In the data rows, the value 128 means zero.
In each game, the first row plays the second. By how much does the first row win? 15 means about a draw, 30 a big win and 0 a big loss. Wins can go round in a circle. Each row has two weighted sums of its numbers, A and B, taken from their middle values. A row wins by its A times the other's B, less its B times the other's A.
[ 86 161  89 127  99 113  84 111 116 133 177 191  95 128 170 118 144 125
 169]
[102 139 146 153 100 132  78  90 136 142 145 115 149 126 108 121 111  99
 133] ~ 13
[121 150 128 167 112 127 128 119 181  89 102  87 111 104  68 155 101  89
 132]
[107 116 119 127 105  94 130 132 120 150 127 103 107 194 184 100 159 127
 144] ~ 14
[136  80 122 104 121 138  90 110 144 175 172 114 159 152 124 142 105 131
 154]
[136 118 139  97 152 110 189 161  65 216 154  82 107 150 166 105 119 186
 122] ~ 18
[157  39 158  89 112 203 138 159 209 126 130 130 193  67  61 173 144 124
 165]
[148 105 121 116 162 169  94 151 146 159  94 106 112 121 121 152  97 119
 175] ~ 17
[ 69 108 136 157 144 172  98  65 107 146 124 140 161 114 116 149  97 115
 131]
[ 89 129 121 143 101 126 168 109 154  89 100 177 133  88 141 197 163 143
 161] ~ 14
[107 115 145 100 163 163  89  93 136  97 102 198 182  95  83 154 100 123
 150]
[135  90 107 171 153 209 163 113 173 109 142 130 148  76  60 178 115 133
 135] ~ 16
[134 142 107 136 136 132  90 142 120 134 158 163  96 132 159  75  89 174
 119]
[130  94 107 119 202 131 248  80 127  52 157 203 108 122 157  87 184 192
 125] ~ 18
[132  95 163 127 121 160 109 126 160  93 129 168 173  79  81 164 130 106
 148]
[116 158 125 130 146  66 197 118 120 111 157 128 109 141 130 135 108 173
 142] ~ 15
[121 113 156 100 164 114 123 116 142  57 109 168 141  98 139 118 141 109
 159]
[180 123 162  76 163 104 116 136  64 148 128  80 115 140 169  74 118 111
  89] ~ 7
[126 150 139 142  83  84 171 184 117 151 142 126 117 147 137 114 106 192
 114]
[195  68 105 118 118 127 131 154 180 130 153  76 153 172  81 144 137 149
 122] ~ 8
[147 120  93 123 174  67 101  86  84 133 157  95 138 207 138 110 113 147
 146]
[ 68 140 190 137 130 143  59  76 122 117  80 127 116  74 147 105 146  19
 121] ~ 3
[115 184 133 135 108 122 123 122 145 100 137 126 108  94 123 157 106 113
 151]
[170 167  84 116  95  78 126 157 148 146 205 116 124 151 152  83 112 152
 103] ~ 16
[115  52 139 129 172 194  74 111 182  75 125 184 184  68  63 179 116 144
 225]
[113 144  92  89 119  42 168 149 126 176 146  76 134 222 187 126 146 159
 146] ~ 25
[142 102 163  96 110 125 154 138 122 119 135 140 162  98 123 140 139 134
 124]
[109 170  72 162 150 158 119  84 129 107 136 168  88 119 123 147 106 127
 151] ~ 16
[ 96 152 130 110  90  82 132 131 133  92 126 162 120 114 159 134 149 152
 141]
[115 106 173 138 140 171 117 110 152  89 120 154 184  53  73 145 128 117
 140] ~ 19
[199  97 134  82 160 106 164 144  92 174 147  85  99 135 155 142 154 141
 166]
[137 106 171 104 165 109 149 110  91 127 134 151 162 109 122 107 113 158
  92] ~ 19
[131 163 175 159 140 146 138  93 129 128  64  48 112  88  76 166 116  79
  96]
[ 92 118 128 147 138 192  66  78 159 104 148 197 146  92 104 170 163  95
 141] ~ 16
[121  87 166 114 100 110 149 153 149 105 136 143 141 110 129 134 143 164
 120]
[156 127 166 121 106  44 215 160 106 159 201  75 124 143 163 142 156 176
 129] ~ 17
[ 49 169 151 171 124 222  36  59 133  56  69 220 144  18  60 113  86  40
  75]
[133 134 107 159 144 164 144 119 142 143 149 153 122 115  98 164 125 148
 128] ~ 17
[125 136 135 133 101 111 133 118 122 135  93  66 101 110 155 166 157  82
 145]
[126 159 139 122 126 138  84 136 117 182 128 100 107 111 122 166  89 119
 155] ~ 14
[ 92 139 140 193  71 121 161 112 164 124  88  63 126 132 104 138 174  83
  94]
[129 164 140 126 149  66 143 162 114 120 105 103 141 137 114  91  96 145
 100] ~ 13
[127 142 111 103 155 142  69 119  86 124 147 156 125 102 158  67 107 135
 106]
[156 166  90 133 150 108 153 117 142 101 152 138 103 148 115 106 121 131
  90] ~ 17
[124 116 119 109 149 113 104 105 102 179 194 129 155 177 139 134 114 166
 137]
[160  87  94 127 101 194 118 153 142 136 155 148 124 104  94 110  98 135
  99] ~ 15
[139  85 133 136  67 157 118 168 160 185 148 109 174 162 100 151 131 186
 117]
[103 135  98 170 121 180 106 126 140  70  88 179 113 120 126 114 151  74
 124] ~ 10
[130 101 151 115 111 138  74 130 153 126 114 107 121 104 111 147 120  64
 150]
[ 79 127 101 142 183 167  99  57 133  88 141 208 122  80 155 125 131  99
 142] ~ 16
[108 175 124 128 144 107 109  95 114 109  94 112 128  94 133 132  78  73
 123]
[166  94 134 113 159 137 148 161 129  93  61 110 114 128 111 112 110 141
  95] ~ 10
[115 147 104 160  98  88 184 118 105 182 137  85 108 204 168 155 154 169
 125]
[178 110 131 119 157 154 159 132 144 160 178 116 131 131 113 148 118 165
 101] ~ 13
[100 123 103 139 135 141 124 101 102 160 124 123 146 139 161 135 115 150
 149]
[ 68 132 111 151 143 119 153 109  88 107  90 112 111 162 181 129 156 128
 136] ~ 15
[104  98 142 124  69 138  91 145 137 173 115 158 178 172 147 100 137 112
 100]
[ 67 121 110 167  82 165 119 124 166  99  88 165 135 130 118 158 153 124
 156] ~ 13
[144 117  96 137 123 136 121 136 187 138 104  66 164 158  63 153 129 129
 123]
[112 134 147 123 151 109 153 131 134 111 141 161 125  99 110 152 122 150
 144] ~ 19
[ 40 198 131 151  93  93  78  61 105 158 164 145 147 125 166  96 135  91
 106]
[109 168 126 134 127 124  81 112 148 109 125 161 153 129 109 160 113 141
 155] ~ 20
[193  91 127  78 173 146 105 174  95 115  73 120 126 143 139 110 122 136
 124]
[159 120  98 135 136 115 148 148 127 129 128 132 105 171 129  79 107 141
  88] ~ 11
[168  79 150  66 128 167  59 179 114 138  86 157 154 111 119  95 104 118
 108]
[104 134 119 145 104 149 108  98 135 136  97  97 136 161  97 165 129  93
 126] ~ 10
[ 31 156 150 157 106 147  57  40 139 125 111 171 131  91 121 107 121  62
  94]
[132 129 130 113 113 115  99 145 138 144 150  95 141 129 114 165 115 117
 144] ~ 11
[104 157 125 119 163  69 163  86  88  71 130 143 118 140 157  89 116 133
 112]
[126 133 166 158 129 116 144 119 133  88 129 106 149 104  97 129 107 161
 107] ~ 16
[190 113 114 134  94 107 169 188 179 118 156  77 122 158 131  98 178 126
  88]
[147 133 125 133 182 123 146 108 165  40  63 165 164 108  62 153  84 149
 114] ~ 13
[179 116 149 140 132 156 144 144 175 118  79  99 107 111  49 189 136  75
 183]
[142  97 157 131 122 139 151 151 176 133 124 109 152 162 142 126 188 144
 156] ~ 10
[152 110 125 127 135 131 183 146 167  96 129 100 129 110 101 202 133 161
 161]
[ 83 106 172 152  86 186  71  74 184 150 125 121 170  82  69 149 131  57
  94] ~ 14
[131 174  89 152 119 122 162 170 117 107 146 138  87 146 130  75 115 159
 117]
[159  80 107  77 134 135  88 136 116 149 134 113 130 143 110 181 109 128
 188] ~ 19
[ 71 119 146 129 145 120 153 117 120  75 127 180 138 104 134 116 133 148
 115]
[164  92 149 101 108 189 101 189 169 113  69 115 134  98  83 162 142 124
 143] ~ 10
[178 132  99  95 132  68 117 156  99 173 142 116  77 185 219 147 121 157
 200]
[189 115  85 106 136  86 134 182  90 153 132 124 105 183 162 172 102 147
 197] ~ 16
[138 149 109 142 116 115 173 112 151 150 167 137 105 152 145 115 191 139
 129]
[141 150 134 132 147  97 133 191  92 150 112 144  75 152 186  99 127 149
 130] ~ 19
[120 109 114 146 107  94 185 140 119 164 136  89 125 180 150 156 162 178
 141]
[134 128 104 152  83 156 177 157 168  73 129 158 137 120 113 100 163 108
  80] ~ 13
[119 182 140 116 112  52 124 143 119 129 137 129 134 137 156 109 120 159
 114]
[166  85 156  53 142 129 112 165 108 157  94  85 124 124 149  82 104  99
 136] ~ 8
[ 93 103  99 120 121 128 123 139 102 148 107 138 137 184 174  97 167 165
 133]
[135  91 134 120 134 136 167 123 184  96  92 127 151  93  86 188 172 125
 159] ~ 14
[ 90 114 141 128 126 158  97 119 161  70  43 196 154  89  94 130 159  47
 170]
[117 135 127 148 114 115 136 105 125 189 127  67 152 149 119 131 131 115
 123] ~ 15
[135 136 106 152 167 171 133  96 152  77  92 157 130 105  86 110 103 107
  95]
[102 174 120 108 160  97 149 136  74 172 130 120  80 162 219 151 144 161
 197] ~ 16
[157 141 142 116 146 107 160 160 117 151 118 119 142 144 134 119 118 164
 117]
[117 152 120 117 118 115  91 140  75 106 140 165 126 134 173  42 116 119
  71] ~ 22
[108 111 171 156 150 132 195 118 141  94 101 122 167  88  97  96 149 144
  72]
[187  81 137 103 137 123 137 153 142 197 167  90 140 162 129 155 169 126
 137] ~ 12
[113 141 165  98 170  99 127  99 116 115 136 128 147  89  98 154  88 159
 119]
[110  67 120 134 151 176 106  96 152 127 142 120 180 141  95 175 122 115
 150] ~ 17
[160 164 102 136 103 117  91 132 139 113 170 156 137 154 137  67 122 122
  86]
[120 135 144 125  76 141 100 186 119 108 114 150 117 112 157 137 143 116
 139] ~ 12
[118  80 203 117 124 174 125 116 146 114 118 157 164  51  80 142 139 118
 126]
[102 141 148 122  99 121 114 142 116  78 136 180 171  96 129 112 107 135
 125] ~ 14
[169 168 144 150 128 113 166 135 171 126  92  63 133 110  54 136 125  73
  86]
[116 157 100 127 193 104 103 112 148  10  48 189 149 119  95 118  97 105
 108] ~ 14
[132 105 143 118 112 102  82 129 111 208 160 106 165 158 137 151 118 150
 151]
[134 124 121 141 112 119 146 127 127 173 145 107 173 155 121 109 114 186
 104] ~ 15
[169  84 158 107 168 139 140 114 108 117  97 124 154 139 107  91 145 117
  89]
[ 88 182 171 105 142  89 154  95  82  92 126 146 131  98 159  80 127 131
  86] ~ 13
[134 118 138 119 129  88 146 128  84 188 159 102 136 184 174 116 141 175
 110]
[133 116 173 115 131 116 151 137 107 190 139  85 105 108 160 113 119 129
 103] ~ 12
[151 122 121  91 135  94 104 187  80 142 109 109 102 184 171  98 110 123
 122]
[ 78 207  96 175  78 137 131  73 120 134 137 157  83 106 149 122 149 138
 102] ~ 14
[154 142 122 122 169 118 141 144 125  80  90 121 158 138  95 106 107 154
 111]
[157 124 147 123 143 132 130 144  85 151  91  98 101 150 163  92 104 137
 100] ~ 15
[189 104 136 127 119 107 130 184 173 112 133 112 137 137  82 171 119 148
 156]
[123 149 104 118  94 103 155 111 137 113 171 174 108 145 145  86 164  93
 128] ~ 12
[153 125 131  87 156  80 157 109 104 120 180 108 151 145 155 140 138 164
 156]
[ 98 133 158 130 102 137 151 136 138 117  89 132 134  85  91 139 107 133
  80] ~ 9
[176  99  95 129 132 153  83 154 185  80 117 156 128 131 105  86 147  87
 136]
[153 108 113  90 178  99 118 141  97 128 155 160 147 149 139 177  99 182
 172] ~ 18
[ 80 160 104 127 126 174  51 107 115 115 135 186 124  97 141  74 102 123
 107]
[138 143 162 122 111 108 105 140 100 137 100 104 113 129 161  99 145  96
 133] ~ 12
[124 148 119 144 182 107 134  61 115 115 125 104 138 164 133 134 114 126
 173]
[ 76 157 110 166  81 144 129 115 163 111 115 167 115 100 130  95 143  62
  90] ~ 19
[165 116 119 121  85 175 113 170 174 112 124  87  92 103  95 189 117  81
 189]
[173  96 126  91 159 116 117 139 120  98 177 166 150 143 121 179 116 158
 215] ~ 5
[192 111 141  94 211 101 170 125 119  86 103  93 126 151 101 106  95 156
 143]
[187 166 118 113 130  41 149 168 114 156 145  53  89 177 155 115 113 148
 157] ~ 14
[101 130 158 156 158 164 114  65 132  80  91 180 167  65  50 150  98  76
 126]
[133 126 121  52 147 105  83 158 127 122 102 146 133 150 173  61 138 108
 138] ~ 15
[ 82 168 157 152 122 102  93  90 106 179 135 127 158 139 122  93 133  80
  83]
[ 77 109 131 113 141 161 106  99 126 121  79 138 152 147 142 129 148 115
 137] ~ 15
[180 130 115 127 150 169 121 121 120 151 170 143 116 120 106 136 106 143
 123]
[115 120 114 176  73 164 186 135 176 148 163 144  84 112 136 181 200 109
 148] ~ 17
[116  88 150 110  97 155 117 160 125  93 108 168 154 114 117 134 124 142
 130]
[137 154 135 100 161  80 161 146  56 131  88  96 102 159 194  42 125 142
  90] ~ 15
[126 134 121 169 144 147 149 114 152 107  97 131 141  92  93 200 128 144
 147]
[127 116 129  98 131 126  87 145 143  77  94 150 164 118 114 128 135  99
 161] ~ 15
[107 137 137 105 116 114 100 125 132  81 113 141  99 118 173 142 145  68
 133]
[ 89 174 114 205 156 178 175  75 117 128 137 143 104  75  88 143 122 146
 132] ~ 18
[205 118  75 143 131 126 119 176 160 114 150  89 133 159  97  69 127 121
  82]
[138 131 138 115 143 112 178 145  79 153  96 119 103 138 168  88 137 154
  92] ~ 24
[120 122 168 127  97 140 153 142 171 111 103  82  97  86 136 136 193  50
 124]
[183  98 110 126  99 135 141 169 135 138 138 128 124 152 127  74 138 148
  87] ~ 14
[136 158 105  93 134  70 165 193  95 152 131 118 116 186 212 107 127 163
 130]
[129  52 185  83  84 129 107 169 171 135 164 172 163  99 144 136 173 111
 171] ~ 22
[138 113 118  97 133 121 116 113 110 185 165 106 156 168 139 147  94 174
 115]
[173 115  75 128 136  98 115 156 161 172 158 107 167 201 122 130 114 179
 151] ~ 7
[151 155  69 164 130 114 167 116 123 121 174 134 103 154 139 121 130 149
 132]
[158 148  92 133 143  97 132 109 150 179 161  66 151 174 120 163 100 139
 155] ~ 20
[165 110 150 124 141 151 135 134 158 115 114 109 119 123  86 150 119 105
 149]
[ 77 168 162 119 123  86 166 138 120  91 123 139 132 116 173 103 160 125
 129] ~ 10
[103 136 117 173 159 117 176 109 118  90 101 155 144 113 113 162 107 164
 145]
[104 149 163 115 180 152  99 107  96 119  98 154 139  87 133 144 107  89
 149] ~ 11
[ 68 153 106 164 199 177 139  53 121  34  87 215 110  83 123 108 150 138
 145]
[122 142 114 109 141  98 123 113 134 195 173 105 155 164 106 154 126 151
 136] ~ 23
[148 100 111  97 111  99 131 148 125 176 143  63 145 194 137 152 128 119
 141]
[148 144 120 115 178 126 172 153  95 119  81  81  82 155 148 136 123 121
 155] ~ 13
[157 128 153 119 160 135 155 164 104 140 101 109  99 133 145  93 126 159
 100]
[ 76 129 130 159 133 160  89  75 143 113  87 122 161 145 110 114 104  95
 103] ~ 14
[102 103 143 137 123  82 159 142 111 123 126 129 126 121 176 103 174 125
 112]
[128 108 157 106 129 125 130 157 160 127 145 144 128  97 115 124 116 163
 122] ~ 10
[130 117 123  88 148 131 118 160 105 142 111 145 103 136 147 135 105 136
 179]
[147  90 138  79 136  78 126 140 143  85  93 165 147 149 151 132 154 101
 199] ~ 16
[153 113 127 137 114 144 154 136 161  79  81 137 141 102  73 154  77 162
 135]
[165 107  82 117 131 142 105 130 102 152 173 161 108 148 155 117 131 125
 149] ~ 15
[156 102  87  93 139  72 149 164 106 177 125  88 113 239 167 115 166 163
 167]
[141 143 149 129 151 116 160 131  67 161 110 117  59 124 196 170 137 129
 147] ~ 24
[137 123 127 112 152 139 114 127 164 103 149 155 152 107  72 169  92 169
 148]
[ 72 125 139 119 108 143  73  81  86 143 157 143 163 125 155  78 106 140
  85] ~ 13
[ 64 158 154 157  96 129 102  63 137 138 146 128 167 124 119 109 134  98
 110]
[110 106 139 146 123 183  91  98 125 138 112 130 163 104  99 174 107  89
 147] ~ 12
[127 124 141 125 140 144 119 125 153  64  84 169 157 111  88 134 131 130
 124]
[108 109 106 109  96  76 133 172  82 172 147 107 107 209 199  82 151 160
 131] ~ 14
[118 147 104 137 121  96 172 128 125 103 155 161 126 126 108 189 116 167
 175]
[131 137  99 135 120 156 118 139 174 100 141 159 127 127 115 119 119  90
 108] ~ 16
[161  55  97 150 197 142 230 120 132  63 156 172 125 131 141 116 198 168
 141]
[182 122 125 100 108  93 126 151  89 162 150  61  93 175 168 136  94 155
 128] ~ 16
[142  69 128 114  60 110 152 207 135 219 197  81 148 183 151 134 144 171
 110]
[151 136 136  93 130  98 138 149 124 137 129 120 127 121 148 140 103 165
 109] ~ 15
[122 138 114  95 156 112 119 140 101 145 115 137  94 137 152 127 105 157
 154]
[184  23 142 107  85 173 143 197 196 130 104  84 139 111  85 158 169 134
 134] ~ 8
[132 117 142 122 101 122  77 130 154  92 110 155 154 110  94 142 134 111
 132]
[ 94 138 171  98 131 102 113 112  92 118 151 144 124 122 181 101 139 126
 134] ~ 14
[154 142 101 150  93  87 166 112 161 131 117  41 158 186 113  97 156 107
  70]
[152 111 109 135 190 191 138 106  92 115 144 154 124  92  74 128 107 143
 101] ~ 15
[ 99 173  98 140 136 134 127  92 110 148 159 120  98 142 172 150 138 124
 145]
[172 102 100 130 123 171  86 161 147 150 142 171 121 121 113 106 106 150
  97] ~ 19
[131 102 126 134 132 156  98 133 137 131 122 152 122 112 126 166  85 119
 181]
[133  84 109 110 161 182  96 145 151 133  74 139 102 130 118 178 107 132
 181] ~ 17
[130 150 124 122 131 127 121 133 126 132 101 107 117 119 116 131 113 127
  90]
[105 173 145 130 113  77 109  80 103 143 179 112 147 144 144 106 116 105
  77] ~ 26
[ 91 132 177 139 132 115 168 101 123 101 105 120 128 100 153 114 149 122
 113]
[154 124  91 136 155 104 182 126 115 152 186  82 136 162 126 100 125 176
  93] ~ 18
[ 93 129 135 127  73 101 138 150 169 123 154 144 133 112 143 152 129 157
 172]
[139 123 141 137 129 142 130  88 144 160 163 106 137 147 100 163 122 148
 143] ~ 17
[142 112 164 100 128 152 109 128 127 138 112  94 107 100 116 151 124  80
 157]
[134 126 173 114 137 144 132 146 126 116 106 131 169 108  97 131 132 150
 103] ~ 15
[ 29 192 139 139  92 100  81  77  83 168 171 140 131 140 166  78 122  62
 101]
[118  92 103 152 112 196  95 118 189 131  97 132 154 120  51 219 112 112
 155] ~ 11
[116 138 100 107 166 141  87  99 107 135 118 143  91 135 141 185 119  87
 227]
[146  61 137  89 105 146 128 170 136 196 132 101 184 163 145 141 153 166
 123] ~ 21
[138 173 132 129 177 185 107  97 100 117  58 111 106  67  83 152  71 112
 136]
[176 103 127 100 172 133 169 160 140 125 100  83 110 144 109 182 146 121
 138] ~ 18
[142 152 113 144 145 130  79 143  93 117  37 101 103 137 150 118 123  78
 130]
[100 156 123 155 146 188  71  90 103 152 101 141 139  79 100 126  90 106
 104] ~ 15
[171 151  92 103 149  89 144 153 119 125 175 140 106 168 175 130 147 143
 186]
[118  97 116 109  83 110 107 147 112 188 159 118 143 173 196 101 137 149
 139] ~ 15
[204 119  91 122 154 128 161 156 125 126 177 103 124 156 123 110 115 146
 107]
[ 76 159  95 117 157 148  85  68  75 122 143 173  89 118 154 114 131  84
 130] ~ 13
[162  97 134  96 143 109 127 159 156 117 140 180 146 155  93 149 129 177
 150]
[ 95 144 130 138 151 153 107  85 143  85 126 194 128  98  74 180  98 154
 166] ~ 11
[143 133 133  95  91  75 129 182 115 172 139  96  86 171 176 103 132 122
 131]
[132 128 120 140 118  80 162 140 109 172 170  68 129 206 162 103 164 165
 105] ~ 16
[139 166 161 117 164  94 146 127 103 113 108 130 125 145 111 113  94 133
 111]
[125 105 122  95 141 124 128 123  91 172 159 102 152 158 131 132 123 160
 139] ~ 13
[120 129 140  89 107 106 124 156 142 139 166 166 145 136 136 155 102 186
 163]
[ 99 121  79 150  89 133 151 151 156  92 117 160  91 114 133 100 161 117
  98] ~ 11
[131 141 128 113 151  87 160 120  98 165 168  93 146 188 135  92 107 174
  63]
[183  90 152 106 152 108 161 128 128 173 157  95  96 132 147 143 160 118
 171] ~ 14
[140 139  74 125 137 128 151 121 139  86 138 154  97 132 133 138 172 133
 156]
[150  90 153  96 156 113 150 120 111 150 168 114 128 117 135 180 129 163
 179] ~ 12
[148 107 114 155 107 168 114 155 136 125 138 159 117 109 116  68 126 116
 105]
[158 108 102 135 165 140 119 170 102 141  61 122 105 138 128 172 122 136
 130] ~ 20
[159  96 137 143 144 150 124 108 151 149 153 103 168 141  96 116 119 137
  82]
[101 115 118 124  87  99 144 167  96 138 119 137 127 169 203  86 137 161
  92] ~ 17
[143  46 143 116 152 221  93 128 171  84 117 177 172  74  16 198  90 148
 161]
[104 160 115 130 137 185  74 121 119  95 119 188  96 102 155  84 129  98
 127] ~ 11
[109 163 142 161 164 157 137  66  96  87 149 148 115 119 118 105 121 135
  92]
[145 194 139 141 145 116 139  89  99 139  96  66 104 128 106 132  89  76
 103] ~ 12
[111  93 126 106 108 128 139 151 127 154 120 111 123 183 157 114 158 142
 133]
[142 182 106 147  93  96 148 138 136 112 217 161 108 157 144 101 131 109
 131] ~ 11
[149 174 115 113 152  94 141 114  70 160 200 158 104 146 171  64  96 140
  92]
[127 137 121 101 104  96  96 141 172 115 157 187 134 110 124 150 131 134
 171] ~ 15
[ 67 121 168 164  94 160  89  69 149 129 155 143 171  80  80 151 121  82
 111]
[113 112 174 112 143 138 107 112 135 116 130 147 146  79  96 167  98 144
 142] ~ 10
[166 114  97 107 106  83 139 189 162 117 169 113 133 155 122 179 120 195
 184]
[142 110 140 116 143 168  65 124 121 139  83 120 126 104 103 118 108  85
 124] ~ 16
[182 133 165 111  82 116 124 192 146 183 153  71 113 145 122 156 123 109
 160]
[110 121 123 128 144 131 129 125 114 160 153 147  83 113 166  89 114 128
 102] ~ 15
[146  96 126 114 169 157  91 114 124 105 119 183 159 116  93 194 110 153
 203]
[126 149 103 149 151 109 167 100 112 107 163 151  86 121 143  95 162 115
 123] ~ 15
[160 136  77 146 142 126 119 164 149 102 156 150 111 155 159 104 144 114
 132]
[135 117 104 104 138  97 135 136 145 149 176 124 161 166 155 145 145 163
 166] ~ 16
[151 139  80 122 134 126 126 146 122 107 145 159 112 145 148  97  96 137
 110]
[193 118 115 102 107  93 141 172 156 121 145 101 161 160  82 156  85 167
 131] ~ 16
[123 160 125 166 122 111 112  82  96 190 158 102 136 166 148 118  91 145
 113]
[101 172 166 126 123 125 108 112 102 169 135 127  87  94 151 172 117  92
 167] ~ 8
